T: rows in 3 groups, each row roughly a mix of its group's directions
T (112 x 10)
[[-3.7,22.3,-2.2,27.2,-16.9,-21.0,11.8,-28.1,24.0,25.6],
[-23.3,-3.1,23.7,5.4,21.4,18.9,-25.3,4.7,-39.0,-1.3],
[19.3,-11.1,36.1,20.8,-25.3,7.4,-0.7,-19.7,28.0,7.0],
[15.0,-9.7,40.9,-19.5,-8.9,-32.6,-1.6,3.6,-14.3,-20.4],
[22.8,-34.8,31.3,9.6,-18.5,-11.3,-19.8,5.7,-20.9,3.4],
[19.3,-28.9,-20.1,31.1,14.4,23.1,4.0,-5.2,20.3,19.4],
[-17.0,-17.0,-28.0,-21.7,0.1,-9.2,8.3,-30.8,22.9,-26.2],
[-3.7,-24.8,46.2,-10.2,-9.9,13.3,-24.5,-15.5,5.9,-11.3],
[9.9,6.6,-7.8,12.2,47.9,33.1,-7.6,6.5,-12.2,12.6],
[-1.0,6.0,-45.0,-32.5,10.7,-10.7,25.6,4.3,11.2,-0.8],
[-2.8,-25.2,15.8,-28.6,15.3,-23.4,-9.6,21.4,-33.1,3.0],
[-45.0,-4.6,-2.6,-3.2,-12.4,9.1,-19.4,19.6,13.2,-30.2],
[14.4,-19.9,21.9,15.4,25.4,16.0,-35.0,-0.7,-13.2,22.9],
[-27.2,7.8,-15.5,42.3,25.3,15.8,3.3,9.0,13.9,11.7],
[-13.0,20.7,-24.1,-10.2,35.7,34.6,-11.8,9.1,-13.0,-2.4],
[42.3,0.0,13.3,-20.3,-14.1,-25.9,18.1,-12.7,-17.4,10.4],
[-2.2,17.8,-17.9,23.7,34.7,30.9,-0.4,14.7,-9.0,22.2],
[10.4,-2.1,-17.4,29.0,-1.8,12.2,12.7,-37.6,33.9,4.2],
[-37.8,4.3,9.1,-16.4,-20.8,-3.4,-22.1,8.1,2.8,-36.7],
[21.4,0.5,-33.6,17.4,23.4,4.2,13.7,-3.3,7.1,38.0],
[18.7,-2.5,-40.5,21.7,25.8,2.6,6.6,-13.1,15.0,24.0],
[-45.8,21.8,-12.8,-24.1,4.7,-1.1,23.3,1.3,13.4,9.2],
[-18.0,31.1,16.4,6.7,6.3,-5.3,-24.0,-40.6,-6.5,-14.4],
[26.4,-19.1,44.4,-16.0,-18.4,-12.5,-15.8,-8.1,-3.2,6.4],
[4.4,12.3,-49.5,-6.5,11.2,7.6,16.5,28.7,-8.6,11.2],
[-47.5,23.5,-2.0,-14.0,7.2,15.8,-19.3,10.5,3.9,-18.3],
[25.5,-26.8,-6.9,26.1,-14.8,-7.4,14.9,-24.9,28.0,12.3],
[-25.7,-9.1,-25.7,31.2,29.8,12.8,-4.5,2.0,-11.2,23.9],
[19.9,-7.1,11.4,-52.3,-16.4,-12.4,2.3,14.3,-14.0,3.7],
[-22.0,49.3,-14.9,12.6,13.6,-3.5,2.7,-3.4,-2.0,25.1],
[-21.8,13.5,0.8,-39.5,-20.6,4.2,-7.6,11.9,-3.5,-35.7],
[-3.0,27.8,-17.1,-1.3,45.6,8.2,-3.2,9.4,-20.5,20.1],
[49.1,-22.7,-9.3,13.8,-14.1,-3.8,26.3,-6.3,-2.2,-0.4],
[16.6,10.6,-4.3,-2.3,20.9,-9.5,12.6,40.1,-25.5,28.2],
[14.3,8.3,-49.9,4.8,1.3,-7.3,25.4,14.7,21.0,3.4],
[-19.9,-34.5,0.8,-7.3,-22.2,-9.5,-6.0,-20.0,21.1,-32.3],
[45.2,-2.2,-11.9,-10.0,-15.4,-25.3,20.7,4.0,10.5,20.6],
[3.4,12.9,16.0,-19.7,-32.4,-29.8,6.4,-33.2,9.8,-12.3],
[-48.4,10.6,0.0,-9.3,-9.9,6.5,-19.0,10.4,12.3,-29.2],
[-2.3,4.2,10.0,10.2,-34.6,-45.4,15.7,-14.2,9.6,-11.1],
[43.0,-10.5,34.3,-10.2,-5.5,-28.2,9.3,-1.6,-0.5,0.4],
[-15.9,-50.4,-13.0,10.9,-0.7,-12.3,-5.5,-0.5,11.3,27.5],
[7.6,-19.0,-11.7,-32.8,-20.0,25.7,-11.8,5.7,2.6,-35.7],
[-21.5,4.2,-12.9,0.4,5.2,10.9,4.6,-19.4,47.2,26.9],
[-11.3,-49.6,16.5,-12.7,4.0,-2.8,-17.1,7.5,-19.3,-19.7],
[37.0,31.7,-4.4,-15.8,8.7,-3.2,9.1,-18.5,18.6,25.5],
[25.0,5.9,12.0,3.0,-19.2,-14.8,7.5,-39.9,28.5,-17.1],
[18.0,-2.4,-44.8,-5.8,26.3,3.0,8.7,-7.5,5.3,30.2],
[38.3,31.7,30.4,-12.5,1.1,-14.3,6.5,-9.5,8.2,13.8],
[7.7,-1.9,-39.8,5.1,13.8,15.5,-3.6,31.0,31.0,-10.7],
[-3.7,25.7,-33.1,29.9,16.9,23.9,9.4,1.5,8.2,21.7],
[25.3,-54.9,-0.5,3.2,-13.7,3.3,-12.2,8.6,8.0,1.0],
[14.9,-18.2,23.3,9.5,-12.1,-11.6,-3.8,-43.8,23.5,-13.9],
[24.4,-2.4,16.4,10.7,4.0,-35.2,19.4,1.8,-12.7,37.0],
[-26.8,17.4,-22.8,8.0,-18.9,-6.2,9.4,22.8,0.9,39.2],
[-44.6,19.1,-9.7,2.4,-30.6,12.7,-8.1,-4.3,16.9,15.1],
[-6.5,1.5,27.6,-24.8,-37.5,-33.6,-0.1,5.7,1.6,12.4],
[33.6,24.5,12.5,23.4,-9.6,-0.2,5.8,30.4,-12.4,22.7],
[29.0,-11.9,-50.3,0.5,15.5,-5.5,8.6,15.2,-7.3,-3.1],
[-3.1,15.9,1.9,21.1,43.5,11.3,-11.3,-8.0,-11.6,33.0],
[28.4,9.6,-10.2,-18.1,-14.0,-10.0,38.4,-17.3,19.2,19.5],
[5.1,-25.6,3.6,27.0,9.5,16.2,-31.5,-26.7,13.0,-22.4],
[47.7,0.7,-8.2,-13.1,6.6,-7.2,11.2,-17.4,19.6,26.8],
[8.9,-1.7,-46.7,18.0,20.8,14.7,-2.5,24.4,16.4,-6.3],
[-9.7,-20.8,17.8,-3.9,3.1,1.6,-15.6,40.7,-32.1,18.5],
[6.1,-14.2,22.1,-51.4,11.1,2.9,-22.3,1.3,-12.3,-0.5],
[-35.3,15.2,-8.7,-22.4,20.6,20.7,-11.1,5.0,23.7,23.2],
[-46.1,11.4,-18.7,17.2,-5.8,5.0,-0.2,28.9,-15.0,11.4],
[-26.7,5.2,8.2,-27.9,-25.5,-1.0,-20.6,-4.7,5.9,-37.8],
[-5.9,10.5,-11.8,37.2,31.0,5.7,17.9,12.1,2.8,31.8],
[11.6,16.7,-41.7,5.6,6.3,-7.2,27.8,25.3,3.0,21.1],
[-26.9,0.9,13.3,40.5,-5.2,17.8,-14.7,16.9,-21.3,-17.5],
[-5.9,-44.0,-15.9,-17.0,12.0,2.9,-21.4,-12.4,25.3,-15.2],
[22.2,-44.0,-8.2,-17.2,-22.4,10.6,-3.4,20.4,2.6,-17.3],
[2.8,-28.0,46.7,-3.2,-13.8,-24.8,-6.0,11.3,-13.7,-1.0],
[33.7,-31.6,13.0,34.1,9.2,-15.5,15.5,3.8,-3.9,9.7],
[18.4,-9.3,-19.8,20.5,-19.1,0.4,31.0,-21.4,33.6,-0.8],
[-30.6,-24.3,19.2,-8.4,-34.0,-18.4,-11.0,-11.0,2.9,-20.9],
[22.0,-24.7,-7.3,6.7,-0.2,-3.4,15.2,-12.6,30.9,40.0],
[15.1,20.7,-29.0,2.3,-9.5,-10.4,29.9,26.7,20.1,21.0],
[11.2,12.2,-6.2,-11.0,-35.3,-18.1,33.0,-20.7,20.5,-14.4],
[29.6,-20.9,9.2,-30.5,-8.2,-23.9,3.2,12.9,-27.8,15.3],
[20.9,26.6,-15.1,-25.1,-4.9,-16.7,29.5,19.9,-23.3,5.1],
[-26.4,18.1,6.8,22.8,-14.0,-24.6,8.7,-28.6,29.2,2.5],
[-27.4,29.0,43.0,7.2,-10.4,10.4,-3.0,2.6,-20.3,-3.3],
[7.2,-19.2,17.3,-16.9,-4.3,9.0,-14.2,-27.9,10.2,-44.3],
[-29.2,3.5,-3.6,-11.3,-32.2,-9.1,9.0,23.2,9.2,-36.3],
[-30.4,-13.4,34.6,-0.1,7.7,15.0,-26.7,-26.4,12.1,0.6],
[-9.5,-1.6,37.5,-2.5,-8.0,11.0,-22.6,-29.9,5.7,-32.0],
[-56.0,17.7,12.4,-14.2,-5.8,4.1,10.6,-2.0,-6.6,-11.5],
[-19.8,20.2,5.7,-5.9,27.5,33.9,-23.0,2.5,-1.7,-28.9],
[-15.2,-29.6,36.9,-22.3,-10.4,-9.9,-18.3,16.9,-18.8,0.0],
[-0.9,22.0,22.8,14.6,-31.6,-7.4,13.2,26.5,-29.7,-10.6],
[1.8,-38.8,25.0,-0.9,-11.1,-2.7,-25.9,-27.5,10.3,-18.7],
[-37.2,-4.4,19.7,-6.7,16.0,22.0,-25.4,-19.7,-1.0,-23.1],
[-50.8,6.5,-5.0,16.8,-5.4,5.2,-11.2,13.0,18.0,-23.2],
[-10.7,-15.4,5.2,3.2,4.6,20.3,-27.5,-15.1,35.0,-33.5],
[-8.7,-26.5,2.4,14.5,-16.7,-2.6,2.1,-0.4,-2.5,-53.5],
[11.6,-32.7,14.3,0.7,-3.5,9.7,-33.4,22.0,-11.4,-30.0],
[32.3,-3.5,-12.9,27.0,14.9,-5.0,2.8,2.9,-16.1,40.9],
[-32.7,-12.4,20.9,32.9,-10.2,2.5,-6.5,-17.6,21.2,22.2],
[-31.1,29.8,7.7,-20.5,16.5,12.6,-25.5,5.3,-20.6,-16.7],
[-12.6,0.6,-37.5,18.5,16.8,14.3,10.8,35.2,-18.0,8.6],
[-13.6,52.7,-21.3,-3.5,10.8,-6.1,10.0,15.3,-13.7,-6.6],
[-37.6,10.5,-9.1,-18.6,-1.5,-5.8,18.2,-37.8,14.9,-13.1],
[-36.7,16.7,-15.8,27.1,20.9,27.2,-9.9,4.4,9.5,-12.3],
[3.8,-34.2,9.9,-28.3,-26.5,-0.6,-26.6,-13.4,17.6,-12.7],
[-7.1,-23.6,10.7,-38.4,-20.3,-6.1,-16.0,31.1,-8.5,-14.5],
[-21.2,-14.6,15.2,-0.7,13.7,24.8,-34.5,-13.4,13.8,-29.8],
[26.4,39.0,-9.5,7.0,24.1,10.1,16.5,24.1,-12.5,-9.7],
[-29.9,3.7,41.1,-5.2,-4.0,13.9,-19.7,-24.5,7.6,-16.5],
[-4.1,28.6,-13.0,15.8,28.3,33.2,0.4,26.1,-13.0,11.9]]

one row of each group, then the others: which group is each in?
[25.4,2.7,-8.4,36.6,31.9,10.4,9.7,-9.0,-11.4,25.6]	Q
[23.6,-27.6,-31.7,7.2,-0.8,-23.8,17.2,-26.2,14.9,-2.6]	G
[19.6,-8.0,-27.6,-3.0,-1.6,-27.6,27.4,3.3,-17.5,33.1]	Z

[49.1,-21.1,-2.5,-0.3,2.4,-6.3,21.0,7.6,-14.2,23.3]	Q
[-28.7,-8.3,4.1,26.9,-10.7,-22.3,8.7,41.4,-4.2,-10.0]	Q
[21.1,-37.6,23.4,-12.9,-6.8,-17.0,-5.9,-26.3,6.7,-21.7]	G
[-9.2,-31.6,0.4,0.9,10.6,13.2,-29.8,-26.1,13.2,-32.2]	Z
[-19.5,-2.7,24.2,-8.9,-33.3,-40.9,-2.5,8.0,-1.0,-15.7]	Q
[-31.2,-14.7,14.6,25.6,-21.0,-25.3,-12.9,17.4,0.9,-23.3]	Q
[0.5,32.6,-7.3,-23.9,24.3,14.1,12.8,25.2,-28.8,6.8]	Q
[28.8,-4.4,21.3,16.8,6.9,3.6,-15.9,25.1,-25.0,31.6]	Z
[-4.2,-17.0,27.6,-9.3,-24.5,-16.1,-9.3,-30.3,12.3,-31.2]	G
